Each row is where one point has got to under a steady rotation. How many steps took it there?
The counts run from 0 to 578.
[101 122 140 106 181 132  91 119 168 143 129 109 136 111 162 104 101 128
 112 165 136  90 130 134 113 128 148 129 131 144 109 128 171 171 120  68
 112 156 149 157 131 160  97  89 166 161 141 160 162  86 126 109 131 101] -> 412
[128 121 133 154 140 126 126 141 146 144  98 109 119  87 141  55 112 137
 114 116 143 100 140 122 134 142  94 154 149 134 127 139 108 122  63  64
 100 135  79 162  96 149 132 157 106 134 130  97 142  85 130  97 121  78] -> 418
[154 114 163 129 106  80 126 144 127 144  89  92 171 102  89 149 129 128
  73  95 140 150 138  98 126 133 134 127 184 134 149 105 107  78  95  99
 101 119 131 115 142 114 185 104 121 119 101 118 132 165 191 109 107 105] -> 547
[120 109 152 125 107 107  77  96 129 144 125 120 112 111 106  89 126 139
 113  88 114  99 118 118 117 110 132 184 166 156 121 136 106 134  65 111
  95 157 106 100 157 167 115 111 135  88  87 128 147  83 118 116  98 128] -> 219
[ 88 123 127  94 163 165  76 120 145 118 155 100 155 108 125 124 128 124
 122 119 102 107  83 141 105 171 147 173 117 156 104 121 155 148 117 115
 117 178 159 107 146 167 109  50 145 111 109 150 137 120 134 127 126 161] -> 214
[130 151 109 114  85 129 112 136 146 127 170  95 118  94  87 122 125 137
 123  58 107 127  82 137 104 143 115 186 108 138 102 104 131 126 127 120
 121 172 130 114 128 150 158  87 130  91  65 124 103 122 128 127 113 156] -> 116
[116  86  96 106 144 108  90 137 143 132 150 129 125  78 159  95  82 152
  95 163 138 115 159 150 147 140 109 150 141 151 119 119 159 175 145  62
 104 144 163 155 150 144 117  75 128 170 121 172 128 139 118 127 127  88] -> 410
[126 136 137 124 104 110 177 175 140 142  98 149 174  49 161 122  95 107
 114 187 132 133 130 141 154 141 108  95 120 110 136 112 103  86 120 113
 136 131 128 158  94 117 162 104 105 155 130 117  89 105 130  97 151 141] -> 141
[177 107 138 119 124 137 168 191 138 153 142 116 107 122 126 148  80 133
 150  88 138 104 133  83 110 144 120 152 147  85 135 137 138 150 132 170
 138 112 177 115 125 123  97 135 173 123  83 111 131 108 150  60 136 118] -> 384
[131 124 143 133  77 109 166 154 127 130  97 127 163  61 160  98  96 126
 119 173 128 131 152 140 155 135  86 119 118 109 129 107  95  78 115 105
 120 133 104 160  94 102 187 120  79 153 112 120  83 120 129 113 129 132] -> 140
[119 126 187 115 112 119 170 139 129 126  90  78 101  96 146 134 113  97
 147 136 110 130 155 139 143 134  92 129  90  69 107 107 132 102  85 131
 126 161  90 150 112 125 173 129 100 127 121 107  96  83 149 129 135 136] -> 45
[127 115 144 125 170 150 113 171 146 139 137  87 161 138  98  96  73 176
 126 137 123  90 110  65 111 168 132 171 136 126 139 107 156 170 109 132
  89 119 156 122  74 123  85 135 151 113 108 130 111 112 144 105 119 116] -> 4
[121 178  94 117 114 138 122 127 128 111 138 108 160 125 106 148 105 162
 109 128  86 128  77 105  97 140 166 148  72 157  95 116 134 116 150 134
 127 184 147 151 100 120 171  89 163 117 109 164 105 138 107 130 113 152] -> 17
[118 116 163 115 202 111  94 119 126 147  95  89 138 119 112 116 132 142
  94 137 132 106 152  93 114 132 151 152 137 166 136 158 133 122  67  83
  95 183 111 143 115 146 146 146 141 138 152 132 169 121 119 124  96  85] -> 320
[132 136 129 155  94  82 177 105 131 113  64 109  70 128 158 123 103  87
 111 105 102 137 143 125 137 129 130 115 138 105 112 105 127  77  97  89
 107 118  84 146 154 128 174 126 132 146 116 122 146 102 169 144 156 114] -> 359
[ 84 150 159 103 143 157 112 154 144 115 120  47 168 121 142 128 135 145
 135 145 102  79 134 114 117 162 141 144  78 119 131  93 151 128 106 121
 120 199 101 160  77 116 134 130 101 131 140 130 105 101 153 142 111 129] -> 425
[ 89  78 137 118 166  97  97 159 158 168 127 134 114  74 117 118  96 122
 136 103 112 123 139 129 148 152 129 154 165 151 136 114 149 152  86  63
  75 164 132 127 129 168 111  89 145 139 105 135 147 138 136 130 102  91] -> 316
[188 112 113 132  63 105 131 125  97  97 126  86 102 144 148 144 122 152
 100  90 108 106 194 107 112 118 128 150 150 130 135 158 124 111 135 165
 134  98 155 123 184 106 155 156 110 116 121 125 144 128 153  96 133 111] -> 68
[150 108 129 117 153 159 158 170 102 103 107  92 115 152 157 176  67 134
 137 132  77  99 153  76 148 164 135 160  97  94 110 140 164 141 120 173
 129 137 160 107 113 129 111 141 148 133 145 173 135 139 134 108 164 129] -> 482
[130  94 120 145 158 149 165 148  85 109  69 128 142 134 205 149 115 113
 135 166 132 100 187  83 132 150 167 122 128 136 133 151 126 107 133 131
 149 132 160 124 117 103 143 140 157 133 141 154 171 154 126 133 154 132] -> 575
[129 111  93 130 145 101 149 168 143 137 157 165  80 101 144 102  70 151
 124 114 142 142 144  92  94 132 101 133 124 111 139 131 156 189 163  89
 107 118 166 163 120 119 106 121 171 168  95 109 110 101 116 133 126  97] -> 188
[107 108 143 136 155 119 135 125 121 108  50 110 117 160 156 171 113  97
 117 125  76 131 161  97 143 145 179 109 153 123 129 141 149 107  85 142
  94 124 139 108 147 125 138 108 150 150 155 144 165 151 185 154 150 115] -> 261
[135 162 189 106  83  98 117 123 164 144  94  82 162 133  93  92 104 155
 126 133 118  82 108 108 109 103 153 125 145 116 110 121 125 135 105 131
 114 129  84 155 111 116 135 134 140 139  98 132 115  62 145  83 101 129] -> 230
[167 119 143  82 160 131 125 159 119 126 164 140 125 135 135 149  67 149
 119 158 134 123 150  65  82 127 128 132 118 114 146 145 169 167 151 168
 124 120 199 135 127 109  98 130 170 162 121 164 120  98 105 106 119 125] -> 284
[102 137 116 120 159 162  75  92 125 104 148  96 130  97 176 118 169 103
 103 124 151 100 151 157 106 144 142 154 119 174 123 139 164 122 121  83
 148 204 127 142 153 146 137  88 118 126 135 151 174 132 112 152 131 136] -> 309
[153 130 111 150  97 153 185 147 134 109 120 117 138 123 134 155 124  97
 129  44  94  95 139 125 104 153 126 162 180 124 122 159 119 101  93 184
 114 117 121  95 119 147 107 146 128 133  78 121 151 159 164  99 143 136] -> 488
[142 123 152 123 147 159 115 180 119 115 144  67  96 134 130 142  97 136
 142 134 125  77 162  61 133 158 142 171  89 132 141 105 165 150 126  96
 142 184 104 136  96 136 119 164 122 136 136 155 152 104 128 118 146 105] -> 101
[130 153 116 140  68 168 121 161 142 105 147  95 155  81 164  87 128 128
 122 140 128  74 149 126 130 146 103 145 119 139 139 101 113  89 129 102
 134 155  94 157  83 135 133 151  57 152 148 122 109  80 121 105 150 136] -> 521
[111  88 113 106 134 121 101 134 154 136 158 118 147  67 175  97 120 149
 100 135 159 113 163 168 135 136 111 148 148 147 127 123 153 170 151  48
 116 140 160 147 145 127 122  70 132 154  92 147 133 158 129 126 113 106] -> 409
[152 119  87 139  98 130  95 102 138 118 169 149  99  70 169  76 121 118
  91 108 157 104 149 169 112 114  95 167 168 166 122 151 121 130 120  84
 130 132 130 131 162 172 120 103 118 151  98 143 146 107  96 101 130 118] -> 406
[104 116 176 105  88 109  97  92 143 141  98 108 123 125 167 109 105 125
 119 180 135  85 148 125 142 113 176 130 133 147  97 122 131 136 133  84
 147 134 126 140 165 125 140  66 157 132 119 172 166  93 122 105 139 156] -> 31
[105 112  80 153  63  99 115 120 123 126 121 174 140  80 143  99 137 140
 101 106 124 131 128 139 124 117 144 151 161 181 126 127  90 112 141  96
 118 147 127 122 148 124 165  83 125 101  61 149 123 161  98 134  95 160] -> 24
[109 165  45 161  79 160 146 127 174 100 143 130 115  95 168  93 117 102
 136  59 103  97 103 161 112 147 137 157 149 152 106 131 142 125 130  99
 127 136 109 152 115 157 111 113 137 140  85 126 134 121 137 120 153 135] -> 302
[166 118 153 143 113  82 122 126 108 138  94  89 128 111  86 128 120 133
  73  92 139 155 132 104 121 125 135 145 172 139 145 119  99  80  84  99
 106 131 123 118 150 118 196 121 120 105 106 109 134 131 174 112 108 104] -> 546
[119  71 154 123 206 140 147 143  86 124 115 177 121 107 149 157 123 106
 134 136 135 151 181  81  89 144 126 131 143 118 164 154 147 128  95 160
 107 149 189 116 120 121 112 134 149 138 107 112 128 130 126 171  98 129] -> 376
[142 182 192 104  96 107 137  95 150 123  96 125 144 142 106 128 113  93
 108 136 118 125 100 112  80  97 155 108 152 118 122 110 123  86 103 147
 126 127  81 130 123 109 155 118 152 156  79 136 104  59 134 125 131 163] -> 555
[159 123 187 111 125 119  82 139 119 149 120  58 149 103 104  99 119 144
 105 143 132  79 150 110 147 130 100 174 141 137 130 119 108 110  71 109
 115 161  88 127 110 146 128 151 101 125 135 138 139  93 131  75 131 117] -> 323
[ 66  97 149 120 166 148 157 138 114 115  80 163 171 105 170 140 143 109
 150 134  79 134 154 112 108 143 144 103 117 115 151 157 124 104  88 188
  92 167 147 126  99 123 135 129 122 117 117 103  98 137 134 174  90 157] -> 51
[130  93 158 124 134  83  95 125 134 167 124 120 136  86  88 116 139 139
 100  77 154 126 133 124 108 122 128 169 177 158 147 149 105 134  73  85
 100 163 124 123 144 153 150 104 143 100  72  96 153 137 132 110  79 102] -> 221
[125 127 112 152 168 126 179 105 115 110  58 159 150 101 162 127  98  89
  78 144 120 177 125 141 130 154 101 129 142 107 124 126 126  70  78 109
  99 115 137 138 125 141 165  99 121 154 135 116 127 142 158 139 155 113] -> 363
[135 150 144 137  79  80 157  87 134 118 104 148 118 112 126 100 114 119
 103 110 116 163 124 106  87 104 115 126 136  99 132 109 105  94 112 125
  96 127  94 147 124  97 182 129 135 147  54 115  76  95 132 156  97 148] -> 557
